T: rows in 4 groups, each row roughly a mix of its group's directions
T (134 x 10)
[[-16   0   0 -14  -1 -17 -18  20  11   4]
 [-12   0   3 -23   0 -21 -11  15  12  -3]
 [  6  -2 -15  -1  -3 -23 -13  23   0 -11]
 [  1   6  -7   2   1 -22 -18  15  -2 -21]
 [-11  -1   5  -3 -13 -18 -25  10  14  -7]
 [ -2 -15  -9  -6 -19 -11  -9  12  17  16]
 [  0  18  -6   4   3  22   9   4  -9 -24]
 [-21 -10  -9   9  -1  -8 -20  11  17   3]
 [ 10  -1 -16   5   1 -24  -9  19  -5 -13]
 [ 11  -3  -6  -8   9  33  14   2  -3   3]
 [ -6  -2   1   3  -9 -18 -23  16  17 -12]
 [-18   4   5 -12   2 -15 -22  18   8  -4]
 [ -5 -18 -16  16  -1   0 -11  13  19  11]
 [ -8 -11   0 -14 -18   2  -6  -6   9  27]
 [ 15 -11 -12   4   6  23  18  -5  -1  15]
 [-15   4  23 -16   6   1   1 -19  -6  13]
 [-11  -9  -2 -15 -19 -12  -8   2  10  23]
 [ -3 -19  10   0  -3  -1   0 -28   5  17]
 [-11  12  -4 -13  -9   1  22  13  -8  19]
 [-10   8  13  -4   2  23  17 -17  -4  11]
 [  0 -24   8  -1   3   8   7 -25   4  14]
 [  4  10 -14   8   1  -8  -4  24  -2 -24]
 [ 16 -18  -7   1   2   8  12 -16   8  21]
 [ 10 -12 -12 -12 -15   5   0  -4  13  25]
 [ 12 -13 -26   8   1   3  -3  17  11  10]
 [ -2 -16   4 -14 -11   4   1 -17  10  24]
 [ 12 -13 -15   5   1  22  16  -3   1  17]
 [ -8  -1  14  -1 -11 -20 -22   6   9 -16]
 [ 22   1  -4  13  -2  14  22 -12 -10  -4]
 [ -1 -18  -9  -6 -17   5  -3   5  12  26]
 [ -7  -2   4   5 -12 -19 -21   6  11 -20]
 [ 10   4  14 -17   3  12  13 -23 -12   4]
 [  6   9  14 -13   3   4  15 -23 -17  -6]
 [ 11   9  16  -2   8   7  13 -18 -22  -8]
 [  4  12  -4  17  15   2   9   8 -14 -24]
 [  7   4  -5   3  -9 -19 -19  12  13 -20]
 [  2   9  -9   1   5  18  11  24 -12 -17]
 [-13  -9   4 -16 -18  -8  -7  -2   8  24]
 [  5  -7  16  -8  -2  -9   4 -25   7  20]
 [  5  11  -8   1  13  25  10   5   2 -22]
 [ -7  -4  15 -19  -2 -12  -5 -12  -5  25]
 [ 16 -10  -2  11   4  15  18 -18 -10  10]
 [ -2  -2  10   2   3  22  15 -25   1  12]
 [  7  10  17 -11   6   7  10 -22 -16 -11]
 [ 15 -17  -3   2  -1 -11   8 -12  14  23]
 [ 11  -4 -19  12  -2   1  -1  26   7 -15]
 [ 14   4 -15  -9  12  17   8  -9   8  21]
 [ -3   3  -5  -9  -5 -26 -20  18   1  -8]
 [-20 -20  -3   9   8  -6 -20   3  15   4]
 [ -1 -14   3 -16 -16  -1 -10  -7  16  22]
 [ 15 -15 -10  19   2  19  13  -9   9   1]
 [ -2   5  -8  -2  -5 -20 -15  26   1 -14]
 [ -7   3  10  -1  -6 -26 -16  10   6 -18]
 [-11  15  15 -28   5  -1 -10   7  -8   2]
 [ 17 -19  -5  16   5  12   9 -19   5   5]
 [ 14   5  -8  18  16  15  12  10 -10 -13]
 [ -2  17  -4   4   4  17   9   9 -16 -24]
 [  7  -6  -8   0   7  20  22 -10  -8  19]
 [ -6   8  -3 -10  -4 -10 -16  30   2 -12]
 [ -6   8   8 -10   4  27   9   8 -18 -12]
 [ -7  20   2  -2   1  10   3  17 -14 -23]
 [ 11 -22  -9  -2   6 -13  -6   5   9  24]
 [-18  11  21 -10  -1  -7 -17 -15   4  -8]
 [  4   3 -19  -1  -4 -19  -9  23   2 -14]
 [ 11  -7   1  14  10  19  13 -25   0  -2]
 [ -5  -8   2 -16 -12 -18 -15   5  19  14]
 [  8 -23 -17   7  -1  -6  -3  10  15  18]
 [-13   1  -6 -10  -5 -19 -14  22  15  -2]
 [  4  -2   9   1   4  17  19 -24 -17  -3]
 [ -3  10   0   7  -3 -21 -11  11  -1 -27]
 [  8   2 -16   3   9  28  10  10  -8 -11]
 [ 11 -19 -15  -3  -9  11   5  -8  15  19]
 [ 10  -8 -16   3  -4 -24 -13  19   3  -7]
 [  9   9  -2  23  -3  10  16 -14 -17  -9]
 [ 14   4  -4  19  -3  17  17 -17 -11  -6]
 [ 11  -6   3   1   8  30  20  -2   0  10]
 [ -3 -11  22   1   2  15  -7 -24   6  10]
 [-11 -11 -13  10  -3  -5 -16  20  16  13]
 [  2 -18  -4 -12 -16   2  -2  -7  14  25]
 [-10  16  14  10  17   5   3  -2 -17 -18]
 [-13   2  -5 -11  -4 -22 -12  23  12  -2]
 [  1  12  -3   4  -4 -23  -7  20  -5 -21]
 [ 19 -18 -16  11   1  14  15  -3   9   7]
 [-12  -4  -3 -15  -1 -16 -15  21  13  11]
 [  5  14  -1  -3   4  22  17  11 -19 -12]
 [ -1  24  17  -4  -2  -6  11  -6 -18 -14]
 [ -3  -4  -1  -2   6  22  18  -9 -10  23]
 [ -4  30   2   1 -14 -11  -2  15   6 -12]
 [  7  10  -3   0   1  20  24  15 -11 -11]
 [  3  -5 -19  -3  -9 -22 -11  22   6  -3]
 [  9  -6   2  -2   9  22  15 -24  -4  10]
 [  0  18   0  16  16   8   0   4 -13 -23]
 [ 17 -10 -17   5   4 -13   3  18  16  12]
 [ -6  15  -9  -7  -5 -17  -3  29  -7  -8]
 [ 13 -16 -16  -8 -14  -6   4   6  14  19]
 [ -1  -3  10   3   3  21  16 -25   0  13]
 [  3  -7  -8   7   6  26  19  -3  -9  16]
 [ 18   9  -4  22  -3  12  16  -2 -13 -12]
 [ -1   6  11   3   9  23  16 -23  -5   1]
 [ 10  -8 -24   3  -7 -25  -2  15   3   0]
 [ -6 -12 -14  13  -1  -5 -14  23  18   4]
 [ -6 -11  16  -8  -5 -14 -11 -19   7  20]
 [  1   5  -9 -20  -2 -13  -2  30  -5   5]
 [ 15 -26 -17   8   8  -2   5   1   1  16]
 [ 16  -2  -2   6  -2  13  31  -7 -11   4]
 [ 19   0  -5  23   2  22   7  -5  -3 -10]
 [ 17  11   0  15  -3  16  16 -11 -16  -7]
 [-17   9  25 -18  -7  -2 -13  -2   5   4]
 [ 11   8 -12  19  16  12   8   7  -6 -19]
 [-10 -13 -19  15   0   1 -13  15 -17  -9]
 [-22  18  10  -1 -12  -2 -14   9  -1 -17]
 [ -9  -3  13 -13   2   1 -19 -23  13  11]
 [ -8  18 -13   5  -5  -5 -22  15   7 -14]
 [ 10  28  10 -11  -6  -1   3  12 -15 -10]
 [  5  12 -10   5   5  17  13  17 -13 -19]
 [-18  -1   4 -11   4 -20 -20  16   9  -4]
 [ 10  24   3  -2  -9  -1  17  -4 -15 -18]
 [ 14  12  12 -14   0   7  17 -16 -17  -3]
 [ 15   4  -6  17  -4  13  21 -15 -10  -8]
 [ -2  18   9   2  13  23  12  -4 -10 -15]
 [ -5 -11  24 -12   3  -8   2 -15 -15  14]
 [-22   1 -12   9 -11 -22  -7  13   5   7]
 [ -1   3   5  -1  -8 -21 -22  -1  13 -21]
 [  9   2   6   4   1  15  16 -27 -15   3]
 [ 14 -18 -16   9   0  14  21   5  -1   9]
 [  8   7  12 -13   2   6  17 -25 -14  -6]
 [ 14  -2  -8   3   9 -24 -17   6  -7 -18]
 [  1 -13  -2 -12 -15   8  11 -11  -3  27]
 [ 20 -14 -20  12   6  -7  12   8  11   8]
 [ 18   3 -15   8  10  13  21   9 -12  -8]
 [-12 -10  -7  -7   0 -13 -17  21  18   6]
 [ -8   2  23  -2   4  25   7 -15  -2  10]
 [ -6  15   9  -9  13  11  15 -12 -20  11]
 [ 13  -5 -22   8  -2 -12  -3  24   3 -12]]
one row of each group, then the others: which group is each in?
[ -2   0  12   2   5  22  16 -23  -3  12]
N
[-12  -7 -11  10  -3 -10 -17  24  13   8]
C
[ -4  -6  17  -1  -4 -22  -4 -24   9  10]
J
[  4 -12 -16 -10 -16  -1   5   8   7  26]
H

[  0   5   3  -3  -7 -24 -18  -4  11 -21]
H
[ -9  23   7   0  -2  10   7   7 -10 -25]
J
[ -9  24   2 -12   6 -17   2   6 -20  -7]
N
[ -9 -16  11 -14 -16 -15  -9  -5  12  14]
H
[ -1 -23 -15  10   2   0  -8  12  18  15]
C
[-16   9  18 -18  -1 -13 -13 -13  -6   8]
N
[  6  -1 -21  -1  -6 -18  -6  25   4  -8]
N
[  8  -1  -2   9  -1  17  24 -17 -16  -4]
J
[-19  17  11  -1  -9  -6 -20 -12   5 -11]
J
[-14 -17  13 -12  15   0 -11 -20   7  -3]
C
[  2 -10   3  -6   2  22  12 -20  -2  21]
H
